In the rows, 128 means zero.
X: rows in 4 groups, each row roughly a mix of its group's directions:
X (128 x 10):
[[129 164  99 136  95 112  91 133 111 128]
 [132 127 133 161  94  97 127 116 120 171]
 [175 133  97 151 110 141 104 126 136 107]
 [ 91 145 108 150 112 124 143 112 108 168]
 [134 119 129 185 113 131 151 129 121 161]
 [133 135 127 124  75 113 136 156  91 127]
 [122 134 135  65 109 133 128 142 118 149]
 [140 100 147 181 150 138 137 112 144 131]
 [142 149 143  83  89 118 133 137 103 124]
 [153 140 138 124 147 145 145 148 135 183]
 [ 84 126 103  97 124 139 120 134 116 165]
 [164 133 102 116 100 111  89 122 137 110]
 [152 108 135 103 119 162 149 168 112 116]
 [140 117 140 173 101 115 144 127 114 167]
 [123 120 123 147  93 131 153  95 137 169]
 [107 107 131 135 143 173 149 103 114 100]
 [112 140 124  96 149 119  97 129 133  80]
 [ 82 126 127  90 130 103 121 146 113 149]
 [148 136 117 175 117 105 109 101 154 129]
 [107 124 154 164 100 118 147 135 112 163]
 [142 129 102  91 120  98  92 107 117 142]
 [119 144 108  65 126 110 121 139 137 132]
 [151 150 108 143  78 125 136 144 118 155]
 [ 97 128 131  88 165 109 116 102 134 117]
 [120 143 116 157 103 111 121 113 125  75]
 [ 86 144 117 174 120 131 135 145 114 147]
 [104 132 153  94 133 102 103 114 140  93]
 [150 134 127 134  97 142 135 152  93 169]
 [180 122 123 147 109 119 104 108 141 105]
 [ 80 126 112 119 149 122 135 115  85 129]
 [107 128  92 125  97 129 152  99 153 150]
 [158 128 137 165 104  97 112 122 101 146]
 [115 147 128  80  93 105 133 144 118 145]
 [161 140 158 168 135 119 107 149 112 146]
 [106 138 110 172 120 151 129 135  87 134]
 [152 111 108 167 104 141 150 140 107 102]
 [ 93 153  86 116 125 119 117 140 117 160]
 [163 139 128 138 133 124 116 130 146 185]
 [165 130 131 100 124 107  86 151 118 143]
 [129 153 113  96 101 130 138 151 131 172]
 [124 160  95 127 107 117 107 149  88 140]
 [130 137 120  71 121 106  95 122 134 114]
 [134 117  90  95 131 161 129 126 164 112]
 [126 141 126 104 116 102 103 133 121 183]
 [142 119  99 153  87 106 146 117  99 133]
 [166 125 154  94 131 124 109 133 112 164]
 [139 141 137 160 179 153 120 138 132 107]
 [152 165 107 168 121 161 141 133 128 124]
 [ 95 157  97 139 115 150 163 145 136 135]
 [172 109 144 170 130 133 118 155 117 131]
 [134 126 155 132 160 121 136 155 108  81]
 [137 133 132 171  90 116 149 124 117 163]
 [185 120 151 126 104 111 115 128 135 147]
 [109 115 133  95 172 138 120 125 141  92]
 [106 139 148 159 147 170 145 132 132  99]
 [138 144 110  82 151 122  94 125 123 102]
 [ 96 147 135  94 107  90 126 121 104 142]
 [117 111 165 159 116  93 141 106 134 148]
 [149 161 111 123  92 104  96 133 122 151]
 [ 92 117 107 159 163 157 138 125 138 143]
 [ 78 136 118 154 163 119 140 117 135 145]
 [100 162 125 141 148 132 112 161  91 120]
 [119 148 110 139  84 141 127 147 112 168]
 [121 130 116 191 160 129 119 134 130 131]
 [136 138 124  77 107 146 144 165 118 132]
 [182 108 118 119 139 161 151 133 127 132]
 [139 135 117 159  85 150 158 153 117 122]
 [130  94 171 108 144 115 152 109 144 141]
 [116  91 129 139 129 153 134  83 158 127]
 [ 88 150 101 154 114 133 125 158 109 145]
 [ 95 151 117  97 124 129 133 112 140 174]
 [132 107 118 125  85 153 147 155 116  96]
 [105 128 109 102 130 148 122 142  87  91]
 [142 127 111 105 179 114  95 111 137 120]
 [144 129 119 144 115  86 112 116  81 134]
 [ 91 128 125 118 184 117 123 133 120 107]
 [ 88 130 129 182 150 128 141 128 132 120]
 [144 156 147 106  78 127 134 135 123 157]
 [166 138 111 167 119 124 100 110 110 146]
 [156  95 151 128 146 115 134 106 170 130]
 [115 121 132  96 159 140 124 142 135  77]
 [121 109 125 112 177 115 110 132 105  95]
 [117 136 126 159 105 151 155 139 118 174]
 [ 98 124 124 134 182 110 132 123 159 120]
 [124 124 152 126 113 119 156  97 162 166]
 [157  90 128 147 153 136  95 107 147 132]
 [162 140 124 148 130 110  89 121 134 168]
 [141 153  89 132  89 123  99 141 128 108]
 [152 136 130 116 162  91  99 146 154 120]
 [ 88 135 126 151 133 144 159 142 118 167]
 [160 143 106 146  81 134 133 148 122 151]
 [113 125 121 183 158 140 146 116 148 120]
 [111 125 122  90 113 114  92 135  92 108]
 [ 96 131 155 113 121 102 128 101 141 169]
 [169 130 130  95  90 130 104 141 113 122]
 [144 132 132 102 117 140 107 155  83 100]
 [145 157 114  89 115 121  88 130 104 133]
 [127 114 150 162 126 123 139 104  92 165]
 [153 125 130  79 129 114  99 130 125  94]
 [145 151 113 168 124 156 141 130 126  88]
 [106 112 119 152 144 122 102  91 135 167]
 [117 111 148 161 151 115 147  98 151 158]
 [141 144  90 129 113  89 106 128 113 159]
 [125 120 138 170 124  88 129  98 134 155]
 [139 115 158 112 170 127 151 165 134 140]
 [142 137  98 159 110 129 166 148 106 108]
 [107 169 118 140  94 154 158 135 132 138]
 [107 135 142  96 159  97 103 101 131 144]
 [ 91 135 128  76 150 127 132 129 137 103]
 [180 137 136 102 104 125 101 110 120 134]
 [179 137 141 113  98 114 116 139 151 142]
 [149 162 111 107 125 108  86 134 103 136]
 [112 135 121  67 152 119 113 132 126 112]
 [143 104 140  76 107 135 141 113 149 110]
 [133 150 124  87 101 102 110 157 113 144]
 [110 110 150 117 180 115 112 108 127 107]
 [147 153 119 115  86 100 117 128 141 163]
 [140 129 125 162 110 142 127 139  84  91]
 [154 115  96 163 152 135 135 110 158 112]
 [121 116 116  75 145 124 117 135 121  88]
 [134 159  94 156 107 111  93 137 124 112]
 [156 157 105 102 152 115 111 150 148 149]
 [ 85 129 104 102 124 155 140 128 106 100]
 [120 152  96 109 104 144 115 155  96 106]
 [122 118 163 115 180 117  99 123 134 125]
 [126  91 134 156 162 143 153 120 145 102]
 [151 133 160 171 146 133 155 102 132 120]
 [161 141 113 128  92 124  99 149  94 126]]

the two rows of each list that fit no group, in list order (the others fit one group, some only roughly):
- q171: [124 154 122 111 101 146 131 144 102 175]
- q41: [ 83 133 114 153 121 141 156 124 150 158]
- q253: [104 126 140 103 147 155 132 146 109  82]
- q470: [166 125 140 176 105 133 146 140 112 118]
- q5: [141 154 123 134  84 128 146 168 120 148]
- q807: [158 134 130  71 143 114 119 121 144 143]
- q315: [103 119 120 140  85 121 169 115 138 149]
- q126: [129 122 119 125 164 130 116 134 139  69]
- q446: [144 144 149  91 115 110 112 147  87 114]
- q750: [181 134 120 124  95 118  96 121 119 128]
- q162: [146 134 143 118 119  98 123 122 142 186]

q470 q807
- q789: [142 127 144 162  87 122 140 137 127 169]
- q540: [160 125 138 131 108 142 166 147 124 169]
- q612: [ 93 112 144  90 160 113 125 105 145 127]
- q745: [101 118 122 176 136 118 133  93 149 143]
- q190: [108  99 158 148 166 123 152 113 145 116]
- q51: [142 133 129 127  94 117 121 122 147 185]
- q691: [162 125 127  81  95 109 123 122 147 133]
- q728: [128 114 119  97 143 148 117 147 112  77]
- q63: [125 131 160  90 165 123 119 122 163 124]
- q909: [160 159 134 109 109 115 120 125 129 175]
- q552: [151 150 107 103 110 120  80 128 119 108]
- q981: [129  82 146 121 166 131 136 105 141 103]

q540 q63
- q712: [170 144 131  87 107 129 109 150 119 143]
- q810: [170 146 102 149  98 131 119 153 108 131]
- q936: [ 92 119 127 136 175 114 109 108 148 113]
- q659: [181 128 136 127 120 112  84 120 121 133]
- q786: [120 147 116  80 149 106 108 150 128 103]
- q399: [109 155 103  82 110 130 105 130 125 151]
- q376: [148 131 133 152 104 103 133 109 143 178]
- q956: [173 114 120 145 128 171 147 121 146 117]
- q573: [157 150 123 129  83 131 135 143 116 166]
- q867: [177 139 121 117  98 124  93 136 121 146]

q936 q573
- q551: [124 122 119 187 134 112 145 111 136 155]
- q916: [108 134 125 129 175 112  93 103 145 116]
- q675: [132 125 134  85 159  96  94 123 134 137]
- q896: [ 83 114 115 149 155 157 145 113 130 109]
- q953: [176 127 149  91 115 143 143 147 125 115]
- q692: [105 153 110 110  86 107 154 132 115 148]
- q407: [114 111 148 156 183 139 129 115 116 114]
- q453: [ 93 115 130  88 173 142 136 134 126 128]
- q632: [ 89 102 132 155 161 134 134  95 130 133]
- q154: [130 130 124 111 110 162 121 156  99  85]
- q893: [130 128 148  95 141 102 106  89 148 105]

q916 q453
- q694: [141 109 134 161 164 148 131 110 148 162]
- q188: [125 128 123  82 156  86 111 140 126 136]
- q972: [103 104 140  88 171 129 121 127 126 108]
- q588: [103 169  92 113 123 129 115 158 116 116]
- q725: [ 74 103 122 127 150 141 154 131 135 112]
- q554: [134 141 102 118 103 159 145 125 153 170]
- q578: [163 139 119 142 101 103  83 124 114 118]
- q737: [123 113 150  84 148 108 106  99 127 106]
- q869: [116 100 148  78 138 113 146  99 125 128]
- q368: [171 155 119 106  92 134 116 152 127 139]

q972 q737
- q246: [161 121 132 159 102 112 128 109 143 168]
- q124: [115 128  91 164 118 162 128 134  99 110]
- q76: [ 90 116 154  91 135 123 156 139 103 125]
- q310: [ 68 127 108 111 141 146 121 109 133 127]
- q2: [ 76 123 137 128 165 145 149 124 124 111]
- q309: [157 116 145 168 158 141 136 124 128  94]
- q523: [109 106 132 158 180 147 141 128 142 120]
- q467: [131 109 170 115 169 127 132 129 154 104]
- q209: [146 141 103  98 106 110  96 113 135 163]
- q655: [ 97 131 101 109 168 122 114 139 130  93]
- q191: [122 156 123  70 129 144 127 156 128 124]
- q574: [113 125 152 165 150 125 157 118 128  88]
- q624: [130 113 131 167 163 160 152 128 133 103]

q310 q191
- q374: [165 124 122 148  91 148 141 134 126 166]
- q790: [107 134 122 104 165 107  87 116 108 137]
- q720: [118 131 121  85 130 156 139 172 109 126]
- q781: [122 103 172  92 147 104 126 125 110 129]
- q638: [ 87 119 109  84 102 111 124 128 122 114]
- q4: [117 135 122 176 101 154 150 127 140 156]
- q84: [158 138 124 130  76 122 130 118 138 164]
- q823: [ 80 143  95 160 131 124 114 112 129 140]
- q345: [143 143 138 101 125 120  76 145 100 116]
- q988: [ 95 122 111 157 130 163 150 138 112 158]
- q579: [141 136 120 193 128 148 119 144 126 131]
- q119: [156 136 106 119  79 118 112 131 127 160]

q790 q988
- q738: [114 129 124  80 124 150 141 112 132  86]
- q187: [147 126 131 167  97 153 151 147 112 153]
- q689: [149 154 122  90  92 132 134 161 111 129]
- q622: [158 134 137 178 155 118 125 130 147 152]
- q283: [171 150 140 140  90 128 111 152 125 146]
- q182: [111 128 140 105 167 127 115 116 143  81]
- q494: [165 131 111 148  87 126 125 158 105 134]
- q564: [163 149 128 131 108  93 107 139 125 165]
- q95: [130 118 133  70 135 116 110 110 116 101]
- q21: [175 126 117  85 114 148 116 120 142 119]
- q361: [157 107 126 184 116 133 148 122 134 141]
- q994: [ 93 156 109  94 119 145 133 152 113 104]
- q333: [145 128 143 168 131 101 123  91 155 144]

q738 q95
- q387: [134 123 115 174 102 161 153 136 144 144]
- q52: [117 124 126  81 150 103  93 111 118 113]
- q989: [ 93 135 158  92 149 131 130 158 135 108]
- q120: [152 140 152 103 116 143 149 154 105  92]
- q358: [ 98 121  96 149 127 142 132 144  85 105]
- q463: [ 68 116 133 120 149 125 140 114 115 149]
- q654: [125 114 126 158 157 127  94 100 164 120]
- q319: [135 110 173 124 171 115 131 125 155 117]
- q696: [136 161 109  82 116 125 106 157 125 139]
- q895: [ 87 121 153 130 162 144 151 120 140 101]

q358 q654
